(in the rows, 128 means zero)
One turn moves every row onto another: examples first, then more rows asked:
k284: [136 117  99 135 131 123  96 122 120 145 145 130]
k416: [140 128  84 140 147 144 111 128 105 148 153 133]
k886: [169 121 127 160 109 106 149 134 118 128 141 138]
k853: [156 150 112 174 127 103 149 145 116 132 119 133]
k883: [157 137 103 149 123 135 150 154  97 169 127 105]
k586: [135 126  78 149 140 124 105 127 109 138 154 138]
k71: [145 144  93 167 116  97 136 155 104 171 136 124]
k828: [158 145 131 164 113 113 138 137 125 159 145 149]
k88: [147 125 103 158 110 104 141 149  95 136 119 103]
k330: [150 116  87 129 126 136 108 125 124 140 148 128]
k534: [151 110  88 132 140 125 106 125 118 157 154 134]
k689: [172 126 142 151 128 129 150 135 110 156 140 133]
k749: [172 136 115 162 140 119 163 145 107 137 120 123]
k525: [160 153 120 169 146 114 150 147 110 161 124 134]
k283: [140 116  86 141 142 135 111 124 101 127 147 126]

k284 -> k330
k71 -> k88
k853 -> k749
Now these:
k828 -> k886
k283 -> k416

One turn moves every row onto another: examples first, then more rows asked:
k890: [113 146 131 134 154 125 108 107 111 142 182 151 138 140 120 122  97 151
  98 132 154 126 122 131 110 117  93 150 129 116 135 111 132]
k347: [107 146 148 124 149 122 118 133 124 131 195 152 154 125 129 113 104 137
 114 126 135  74 117 142  96 129 101 159 109 128 142 123 152]
k663: [148 141 113 150 119 125 122 136  99 146 129 144 150 151 127 101 105 130
 139 143 139  95  85 106 107 140 124 156 124 111  80 147 131]
k337: [138 132 122 129 126 131 125 140 105 161 134 140 142 152 110  91  97 130
 154 141 149  85  80 123 112 129 127 144 114 114  96 151 149]
k967: [105 159 141 128 149 107 117 123 120 114 181 179 150 131 140 130 119 119
 115 142 133 102 123 135 112 139 106 145 110 129 134 120 134]
k11: [115 130 148 151 135 101 133 134 109 104 184 166 144 130 122 143 120 135
 126 136 160 113 111 125 100 138 101 160 126 136 126 106 125]
k701: [127 140 145 135 141 129 123 137 111 138 187 167 155 128 132 120 127 134
 101 122 154 100 141 132 119 136  97 152 104 132 122 111 128]
k789: [142 134 120 126 112 124 126 155 112 154 133 124 124 152 110 100 120 137
 151 136 150  82  99 114 102 139 121 131 102 118  99 147 134]
k25: [147 137 119 143 109 127 103 128 112 142 123 125 125 141 127  99 119 130
 145 127 147  91  87 122 110 142 128 153 120 108  95 156 140]
k481: [144 118 163 112 129 121 129 118 110 154 184 146 141 120 133 129  96 143
 110 114 164 104 113 122 117 124 125 141 125 132 115 112 114]
k687: [142 146 113 120 115 111 120 142 113 142 123 131 122 157 124 107 121 130
 147 147 134  99  96 102  92 138 122 123 109 110 103 150 138]
k108: [125 115 151 131 137 105 127 136 108 138 190 163 145 130 113 136 118 137
 124 127 173 117 112 116 103 118  93 152 123 133 134 105 139]
k474: [104 149 142 139 149 125 115 116 118 132 186 135 137 135 119 115  89 154
  97 133 140 106 116 142  96 123  95 157 124 119 138 107 138]
k296: [106 134 147 136 149 100 132 133 110 104 185 153 140 133 118 134 110 133
 127 134 146 103 102 128  80 123 102 153 134 132 147 115 150]
k23: [127 131 132 123  99 121 118 143  94 117 128 119 128 137 125 104 106 127
 130 141 136  83 103 123 100 156 128 138 103 105  81 129 134]
k962: [144 135 137 140 114 130 142 153 103 142 122 127 133 156 122  88 112 130
 128 143 130  94  98 122  97 142 123 131 102 116  91 130 143]
k945: [127 146 136 111 158 117 110 117 110 146 187 163 153 135 136 124 114 139
 106 126 147 112 134 114 107 120  98 142 119 117 139 125 155]
k427: [139 145 110 125 122 115 120 153 107 150 135 128 130 150 116 102 119 124
 154 136 139  77  89 100  93 132 122 135 118 113 102 156 140]
k248: [147 140 110 141 105 123 123 151 111 142 126 124 128 149 123 101 122 136
 137 136 136  85  98 108  88 143 119 142 110 114  94 147 126]
k37: [105 142 143 130 157 122 117 121 106 104 179 144 154 116  96 111 109 138
 119 124 158  96 108 133  99 118 127 149 107 127 152 127 119]
k964: [151 142 126 130 117 112 105 131 105 149 127 125 127 143 132 103 125 116
 146 130 142  96  90  98 109 135 125 139 125 103  96 152 148]
k972: [ 93 160 149 139 151 109 120 125 118 122 190 144 139 132 123 119  97 129
 106 141 129  98 109 135 100 126  97 151 126 124 136 102 133]
k179: [102 156 147 148 146 112 120 131 111 128 189 161 144 129 122 124 110 119
 104 138 143 105 117 129 117 127  96 151 125 129 122  97 114]
k450: [134 120 111 115 114 139 107 138  86 141 133 126 132 137 110  98 102 132
 137 124 160  81 101 126 107 134 128 143 118 103  89 148 143]
k620: [130 130 130 109 109 112 112 152  87 137 136 128 135 133 123 103 113 102
 135 135 137  80  97 100 103 134 123 130 116 103  84 130 143]
k154: [139 147 104 136 114 117 119 140 112 136 125 138 127 154 120 111 119 134
 155 145 144  91  93 113 103 146 127 138 111 115  94 156 124]
k831: [126 134 161 128 136 106 115 122 108 122 179 138 159 116 112 118 115 143
 101 130 155 116 122 101 102 125 115 144  94 121 135 102 111]
k19: [124 134 141 123 139 106 100 113 110 129 176 146 163 111 115 115 111 135
  99 125 147 116 108  97  89 107 112 153 110 116 145 115 119]
k434: [125 119 132 131 136 106 116 113 115 125 173 165 138 136 124 138 110 149
 114 133 160 137 109 121  88 117  94 154 129 124 143 115 143]
k834: [112 147 140 136 154 121 114 125 106 149 190 161 143 133 116 123 110 128
 102 129 160 115 123 123 123 114  92 147 128 124 126 103 123]
k343: [111 146 157 126 151 107 122 117 105 100 176 144 151 122 105 121 114 140
 117 137 156 113 120 118 109 132 127 136  97 125 143 114 113]
k669: [146 146 129 133 128 113 132 147  94 146 129 135 143 155 129  97 112 114
 135 144 124  96  90  92  96 131 122 131 123 108  91 139 150]
k889: [140 147 133 135 114 115 117 133 109 127 119 124 115 148 129 103 128 118
 146 138 138  97  95 121 111 151 133 130 111 110  98 147 142]
k693: [136 131 104 122 109 122 100 131  86 131 124 144 136 136 127 111 112 113
 132 135 147  98  99 108 110 137 126 142 124 100  79 143 128]
k380: [115 138 127 137 144 121 101 110 111 113 172 150 161 110 108 112 107 140
 105 123 150 107 103 124  89 111 120 165 114 121 149 126 112]
k956: [122 135 120 103 119 121 110 127  92 120 126 124 123 146 118 106  97 130
 143 144 141  91  98 124 102 143 133 127 113  97  97 148 152]
k815: [133 140 123 128 121 124 129 130 110 137 117 145 129 162 120  98 101 132
 145 156 135 108  86 131 107 141 130 128 105 113  99 145 144]
k270: [120 141 156 118 153 119 141 129 102 116 183 144 136 119 130 123 100 115
 116 114 137  79 101 134  94 121 137 136 144 135 133 125 126]
k187: [152 138 140 139 109 119 118 146 104 144 127 115 123 142 128  97 131 119
 139 126 144  88  99 107 110 146 125 136 113 110  90 140 142]
k55: [122 147 128 137 142 127 106 108 124 124 180 158 154 132 144 124 102 161
  99 130 138 106 128 137  97 140 100 168 114 118 133 127 139]
k901: [119 118 138 144 134 120 127 129 115 116 179 146 139 131 118 126 107 155
 109 122 153 110 108 140  73 121  95 166 128 131 146 114 146]
k832: [134 125 145 101 133 114 115  97 120 142 168 152 133 124 143 128  88 137
 103 122 138 119 100 125  93 111 125 135 134 122 137 124 128]
k454: [131 143 154 126 143 111 135 112 103 114 177 160 139 125 140 142 103 128
 119 128 151 106 112 124 120 140 139 137 137 134 112 120 103]
k409: [138 139 132 129 119 124 113 137 111 142 127 119 118 144 118  95 119 120
 153 129 145  82  85 128 108 137 131 136 114 111 106 154 153]
k384: [129 128 141 131 127 133 128 113 118 117 165 143 133 116 140 118  93 139
  93 112 131  97 101 150  82 124 129 153 135 133 133 123 115]

k384 -> k270
k343 -> k831
Now these:
k154 -> k789
k108 -> k434
k964 -> k25
k669 -> k663
k967 -> k701
k956 -> k23
k474 -> k972

